[424, 126, 179, 609, 951]
951, 609

[62, -818, 731, -689]
731, 62

[[4873, 6314, 2737, 3428],
 [6202, 7981, 3945, 4259]]
7981, 6314

[[36, 20, 33, 28, 51, 34, 52],
 [58, 55, 19, 69, 44, 82, 13],
 [38, 20, 34, 25, 51, 34, 50]]
82, 69

[148, 971, 391, 429]
971, 429

[621, -857, -130, -399, -731, 817]
817, 621

[83, 21, 86, 95, 53, 92, 64]
95, 92

[736, 826, 556, 101, 913]
913, 826

[65, 44, 17, 76, 19]
76, 65
---
[19 99 31 65] yields 65, 19

[[  3  18 -26 -31   8   4]
 [ 43 -31   8 -46 -14 -12]] yields 4, 43

[[6797 6183 7042 6379 7577 6715 7196]
 [5347 6323 7249 3195 8112 7357 7238]] yields 7196, 5347

[57 26 56 51 15 33 84] yields 84, 57

[ 3 70 96 21 10] yields 10, 3

[802 567 103 826 869] yields 869, 802
---
[[ 199.79   14.45 -126.99  -19.02  -42.04]
 [ 179.50    6.16 -154.86  -48.67  -36.82]] gives 199.79

[[ 1.39 -0.38 -0.47  0.47 -0.40]
 [-0.26 -1.69 -1.01  0.03 -0.80]
 [-0.43 -0.99 -1.07  0.52 -0.73]] gives -0.26

[[ 1.3  1.6 -1.6  1.2 -2.0  0.5]
 [-0.4  0.0  1.2 -0.4  1.2  0.4]] gives 1.3

[[-0.15 -0.18 -0.12  0.13]
 [-0.18 -0.15 -0.12  0.11]] gives -0.15

[[ 0.2 -2.2  0.1 -1.1 -0.1  0.4  0.2]
 [-0.1 -2.0  0.2  1.4  0.0  0.2  0.3]] gives 0.2

[[ 0.03  0.77  0.37 -1.56  1.60  0.69 -0.58]
 [ 0.17 -0.74  0.13 -2.29 -0.22  0.15 -1.51]] gives 0.03

[[ 0.03  0.02  0.12  0.13 -0.13  0.11 -0.04]
 [ 0.10  0.01 -0.01  0.11  0.04  0.04  0.09]
 [-0.02  0.06  0.07  0.02  0.07  0.05  0.03]] gives 0.10
---
[[ 36 170 201  32  60]
 [ 57 143 159  51  78]
 [ 86 117 154  67  83]] ans = 154

[[37  8 38 70]
 [54 40 38 28]
 [52 54 27 83]] ans = 27

[[7 5 6 5 5 8 4]
 [2 4 5 4 5 4 8]
 [6 7 7 5 5 4 6]] ans = 7

[[44 37 21 51]
 [60 75 71 66]
 [50 48 70 65]] ans = 70

[[ -16   35  362 -425  261]
 [-321  816  339 -882  821]
 [-763  297  633  314 -752]] ans = 633

[[823 677 768 769 724 790]
 [861 518 915 943 497 625]
 [960 553 481 779 950 156]] ans = 481

[[239 804 327 763 346 215]
 [263 462 320 540 302 198]
 [612 320 458 220 429 128]] ans = 458

[[6970 4525 2664 6474 3741 6894 5135]
 [7837 3345 7081 6420 4517 6201 4869]
 [4253 4177 2026 5219 3007 3869 3187]] ans = 2026
---
[[ 17   3  33  25   3]
 [ 10  21  47  26 -29]
 [  8  45  29  14 -32]] Answer: 47, 47

[331 218 338 470 844] Answer: 338, 844

[ 87  58 130 101 195 255 107] Answer: 101, 255

[-132  505 -580  487 -446  165 -185] Answer: 487, 505

[2753 1121 8346 7737 1736] Answer: 8346, 8346

[  0  31 -25 -39  -3  -7 -17] Answer: -39, 31

[ 435 -970 -175  872  563] Answer: -175, 872

[9 8 8 0 1] Answer: 8, 9

[-532 -761  244  253  359  602 -685] Answer: 253, 602
---
Q:
 -8.7   -0.1   -2.9   10.4   -0.6  -14.7   -5.3   -1.9    2.8  -19.6  -28.1   -0.2
  7.2    1.0    2.6   -9.1    2.3   12.0    3.1    7.4   -1.5   20.0   26.1    5.3
  1.2  -10.8    4.3  -12.9  -10.0    3.0   -8.3   -6.2  -12.6    7.9   13.4    1.2
 13.6    2.6  -26.7    3.0    1.7    6.5   11.8    4.8   14.7    2.7   20.6  -17.6
  2.6   -4.6   -5.8   -8.6   -6.3    1.7   -5.9   -9.1   -5.4    8.5   22.6   -0.5
A: -5.8

Q:
 0.858   0.549   1.255   0.717  -0.136  -0.604
-1.505   0.766   1.094   0.596  -1.029   0.932
 2.178   0.429   0.118   0.454   2.011   0.691
-0.047   0.855   0.159   0.565   0.729   1.544
 1.011   0.495   0.700   0.966   1.153   0.464
-1.113   0.981   1.160   0.352  -1.850  -0.055
A: 1.160

Q:
-0.583  -1.476  -1.315  -0.613  -0.865  -0.351   1.552  -2.446
 0.991  -1.439   0.411   0.148  -0.443  -1.406   0.298  -1.006
-0.713  -0.905  -1.054  -1.325  -2.413  -0.260   0.159   0.162
 0.307  -0.297  -0.018   0.776   1.003   1.504   1.070   0.430
-1.827   1.033  -0.761  -0.495  -1.112  -1.105   1.402  -0.029
 0.912  -1.614  -0.577   0.287  -2.168   1.131  -1.766  -0.257
-0.243  -0.991   1.381  -1.032  -0.473  -0.114  -0.102  -0.571
-0.060   1.401  -0.135  -1.321  -1.805   2.010  -0.836  -2.193
A: -0.135

Q:
 0.11  -0.17   0.16   0.00  -0.20   0.17  -0.07   0.00  -0.15   0.23
 0.03  -0.10  -0.18   0.04  -0.04  -0.24  -0.12   0.19  -0.17   0.12
-0.13  -0.11  -0.16   0.01  -0.02  -0.01   0.14  -0.20  -0.07   0.07
-0.16   0.11  -0.14  -0.03  -0.16   0.17   0.08   0.14  -0.19  -0.21
-0.21   0.15   0.19   0.08  -0.10  -0.10  -0.14  -0.03   0.00   0.08
-0.13  -0.22   0.06  -0.05  -0.07   0.04   0.09   0.23   0.05  -0.02
-0.23  -0.09  -0.03  -0.04   0.17   0.10  -0.17   0.15   0.15   0.06
 0.10   0.02  -0.19   0.10  -0.06   0.24  -0.16   0.00   0.12   0.02
-0.16  -0.20  -0.11  -0.01  -0.17  -0.12   0.07  -0.02   0.20  -0.03
-0.15  -0.13  -0.12   0.08   0.14  -0.04   0.03   0.06  -0.18   0.11
 0.04  -0.23   0.04  -0.04   0.14   0.05  -0.05  -0.13  -0.14  -0.24
A: 0.04

Q:
-0.05  -0.48   0.32   1.08  -0.44   0.73  -0.29   1.02
-1.04   0.07   0.71   0.46  -0.21   1.04   1.79   0.41
 1.47  -0.40  -0.53   0.38   0.27   0.09  -1.21   0.22
 0.40   0.19  -0.14  -0.05   0.22  -0.15  -0.23   0.02
 1.18  -0.13  -0.51   0.04   0.38  -0.08  -0.94  -0.08
 0.95   0.66  -0.41  -0.81   0.80  -0.47   0.14  -0.84
-0.45   2.10  -0.55  -2.64   1.47  -1.38   2.28  -2.38
 2.15   1.02  -1.13  -1.39   1.35  -1.26  -0.86  -1.57
 0.86   0.64  -0.39  -0.65   0.72  -0.35   0.26  -0.74
-1.25  -0.80   1.31   1.72  -1.05   1.53   0.81   1.94
 0.31  -1.05   0.44   1.31  -0.47   1.10  -0.56   1.34
A: 0.44
---
-55	62	-73	-65 yields -55
3	-60	-20	62	-11	-1	13 yields 3
-36	7	1	-8	-55 yields -36
-26	-39	69	-13	5	13	52 yields -26
-27	-28	-1	-58 yields -27
52	33	-71	39 yields 52
